Each path below is one point turned by a fixed rotation once a step. After each direction that follows a path, write how fast that rotation turns it, in degrees each step (0 if it stays still).
Each turn is a multiple of 5 degrees from 10 to 175, or 0.
Each row of a path follows its step; steps can be skipped.
Rotation 1:
step 0: [ -6  20  11  11   5   1 -15  15  -5  -5  -3  -2   3 -10   4  -6   9   0
 -12   1  -7  -1   5   1   0   4  -7  -4]
step 1: [ -3   5   8 -12  -6   7   3 -11  19 -11  -8  12  -5   8   4 -12   2  -6
  -2 -11   4  -2   1  -5 -10  -3   8  -5]
step 2: [  5  20  -1  13  -3   0  -6   8  -4 -10   7  -1   3  -1  -2   5  -4   3
 -13   3  11  -2   3  17  -9  -2   3  -9]
step 3: [ 10   5   1  -7  -1   1  -6  -1  15  -8  -3   3  -6  -8   5  -7  14 -13
 -10 -21   2   5   2  -6   8   3  -1   3]
step 4: [  1  19   8   9   2  -3  -3  -1   9  -7   2  -5  -4  18 -10   7   1   0
  -6   6  -3   2  10  -3 -20   0   4   1]
step 5: [  7  15  -3   3   1   9   4  -1   2 -11  -8  -8  -2  -6   7  -8  18  -3
   3 -10   5  -6  -2  10  12   1  11  -6]
step 6: [ 15   2  -3   0 -13 -11   0   3   9 -12  13  11  -1  15   1   6   6  -9
  -2  -1  -6   8   2   2 -14   4  -1  -2]
step 7: [  8  16  13   5  10  12  -6   1  -6  -2  -1 -10   1 -14   0   6  18 -10
  -4   0  -6  -1  -4   2  -4  -6   4   3]
step 8: [ -5   8   2  -4 -12  -2  -2   7   5 -15  -6  16  -4  14   2 -11  14  -2
  12  -3  -6  -1   8  -9  -4   5   0  -7]
step 9: [  6   9  12   3   0  10   4  -2   1  -7   6  -3   8  -1  12   1   1  -3
 -12   6  -3  -3 -13  17 -17  -3   5 -10]
[-1  0  3  2  2  1 -3 -2 -2  4  5 -3  2  0  0 -1  1 -2 -1  5  2 -2  3  6
 -3  7  1  2]  155
[-3 -2  4 -3 -2  3 -1  3 -5  0  0  6  3 -3  3 -2  1 -1  3  4 -4 -1 -3  0
 -3 -2 -2 -2]  35
[ 0 -2  0 -3 -2 -3  2  2  6 -1  3  0  0  1  6 -5  1  0 -3  2 -5  2  1 -2
  4  6 -3  0]  140
Rotation 2:
step 0: [ -9   2   1   5  -3   6   6  -4   1  -1   8  -7  10  11   1   6   2  15
 -10   3   9  10  -4   1  17 -15   0   5]
step 1: [ -3  -5   5 -13   7  13   6   7 -19 -14   2   3  -9   6  -3   2   7   7
 -10   3  -1   8   1   5   9  -1   2   2]
step 2: [  2   1   4  -2  -4  13  -5   6   1  -5  -6   2   0   6   5  13   3 -11
  -2   6   1  -4  -3   6  21 -15  11  -7]
step 3: [-11 -17   3   5   0   0  -1   2   3 -19   9  -4   1   5 -10  -1   6   0
  -2  13  -5  -3   0   5  11 -13  -8  -3]
step 4: [ -1 -12  -2 -11  -7  -3   9  18  -5  -7   0  13  -9  -4   2  -5  16  -7
   6   1  -2  -5  -2   1   6 -11   4  -1]
step 5: [ -7  -5   0   2  -7  -5  15   4   8   4  12  -6   0  -6   0   7  -5  -8
   4  -1   9 -10  -9   5  16 -15   1  -8]
step 6: [-11 -11   1 -18   2   5  12   4   3  -5  21  -6  -1  -7  -4  -2   8  -1
   0   0   4   4   4  -9   1  -6  -9   7]
step 7: [  0   3  -8 -20  -5   8   6  -2  -4   8   5  11  -4  -7   7   9   2   4
  -5 -10   1  -1  -2  -3   5 -21   4  -6]
step 8: [ -4  -2   1  -2   6  11   5  -8  -3  -5  12  -2  -6  -1  -7   9 -20  -5
  -2  -7  -4  -2   4   0  14 -14 -10   1]
step 9: [ -3  -4  -3  -8  -6  15  -4   1   0  -4   5  13   1   6  -4   3  11  -3
   3  -7 -13   1  10  -9   8 -10  -6  17]
[ 4 -5  0 -1  1 -5  1  0  4  0  4  2  0 -2  0  0  3 -4  4  4  3  0 -3  1
 -3  1 -1 -7]  40
[ 1  1  0 -1  4 -3 -2  3  3  4 -3 -3 -3  3  3 -1 -7 -6  1 -2  1  2  1  1
  6 -1 -1 -2]  125
[-2  1  5  6  4 -3  1 -4 -1 -2  3 -5  1  1 -3  0 -4  2  3 -1  0  2 -2  0
 -2 -7  2 -1]  140
[ 1  3  1 -2  5  3 -7 -3 -2 -4 -1  5  2 -2 -1  2 -1 -2 -1  4 -2 -2  3 -1
  1 -2 -2 -5]  60
Rotation 3:
step 0: [ 11   2  -2  -3   5  -5   4  -8  14  11  -1   1  10   0   6   8  -7   5
 -11   0   9 -13 -10   1   9   6  -9   4]
step 1: [  6  -7  -2  -7   8  -7  -5   1   2  -1 -19 -10   2  10   2   3 -19   6
  -2  -1   8   7  -3   7 -12   5   1   0]
step 2: [ -2 -10 -10   6   0   4  -3  -9   8  -1  -1   1  -5   2  -4  -1 -13 -12
  -8  18  -5   6 -10   2  -3  10   1   9]
step 3: [  8   8   0   1  -6  -4 -14 -11 -10   3 -11   0   3   2   8   2  -2  -4
  -2  11 -11  17  -3  -4   7  -5  11   0]
step 4: [  0  -8  15  -1  -7 -11   3   0  -9  -4  -2   8  -4   9   4  -4  13 -14
  -5  12  -8   0   5  -2 -11   1   5   6]
step 5: [  2   2   3   0   2  -6   2  -1  -8   0  -3   5  -8  -4   9  -3   2 -15
  14   3 -11 -14  12   6  18  -1   0  -2]
step 6: [ -2 -13   5  -9 -10   4  -5  -7   4   4   1   7  -7  11   4  -8   9  14
  13  -5  -1  -8  13   0   2  -1   1 -10]
step 7: [ -4  -5   5  -8  -3  -2   1  14  11  -8   4  14   8  -5   0  -6  -4  12
  12   4  -1  -7  -5  -3  12   9 -11   2]
step 8: [  2  -3   3 -11  11  -5  -6 -11   0  -2   0   4   7 -12 -18  -4  -7  14
   6 -14  -1   1  -1   5  -1   7   3  -1]
step 9: [ -2   0  -8  -4   1  12   5   4  -5 -16   4  10  -2   7 -10  -4  -4  -1
  -3 -11   3  15  -9  -2  -1  15   1  -1]
[ 0 -3  0  4  5 -1  1  0 -1  2  3  2 -1  1  5  1 -6 -1 -1 -3 -2  4 -6 -3
 -2  0  6  2]  45
[ 1  5 -2  7  1 -2  0 -2  0 -2 -6  1 -5  0  0  0  3 -1 -3  3 -5  4 -3  1
 -4  2 -1 -2]  45
[-3  1 -3 -6  2  1 -3  0  5 -3 -1 -2  3  0 -6  3 -3  1  0  3 -3  6  0 -2
 -1  3  3  3]  55
Rotation 4:
step 0: [ 13   1   1   6   5  -7   3   0  15   0  -1   5   5 -19 -10   0   7  14
  -2  -2  -8   0  -3 -13  19   3   6  -2]
step 1: [ 22   8  -4   4   1  10 -17   5   7  -1   8  -8   9 -11  -9 -15   4   4
   3   4   3  -8  -3  -9   4   0  -4  -4]
step 2: [  5  12  -6   9   4  -4  -4 -13  -9 -17   6   6  -4 -11  -8 -18   4   7
  -8  -4   3 -10  -1  -6  12   5  -2   1]
step 3: [  2   9  -4   5  -3  14  -1   1  -6 -20   4   7  10 -12 -18  -6  -2   0
  -1   0  -7  10  11 -13   0  -6  -5   0]
step 4: [  4   5   1  19   7   4   5   7 -10 -17  18  -2   4  -3   0   0   6  -4
   4  -4  -2 -12  13 -14  -3   2   8   6]
step 5: [  5   2   3  10  -7   7  16   8   5 -17  10  -7  -2 -13   2   8  -2   7
 -12 -14  -8  -4   9  -4   6  -2 -11  -4]
step 6: [ -5   6   6   2   4  20   7   9   7   5  16  -3  12 -11  -2  -1 -11  -5
  -5  -4   5 -17   6  -6   1  10  -8  -3]
step 7: [ -2   0  14   0   4  -4   7   2   1  -7   6   8   1 -17  11  -5  -9   9
 -13  13   2 -12  14  -3  12   8  -2  -6]
step 8: [  3   9  17 -14  -5   2   0   7  12  -2  10  12   3 -15  -9  -4  -5   8
  12   0   1  -8  14  -2   5 -10  -2  -5]
step 9: [  2   2  22  -1   6   3  -3   2  -1   0   5   5  -7 -15  -3  -2  19  11
   0   2  12 -13  -1 -15  -1   0   5   1]
[ 3 -3  2 -1 -3  1 -1  2  0 -4 -5 -2 -1 -3  1  2 -1  4 -6  4 -2  8  1  0
  0 -2 -4 -2]  155
[-6  1  2 -2 -2  0 -4  0 -4 -5  1  4  1  3 -3  4  2  5  2  2  0  0  3  0
 -1 -5  4  3]  70
[-2 -1 -2  0 -6 -1  6 -2  2 -2 -2  3  0  0  1 -4  5 -2 -1  0 -5 -3  0  4
  5 -3  1 -2]  140
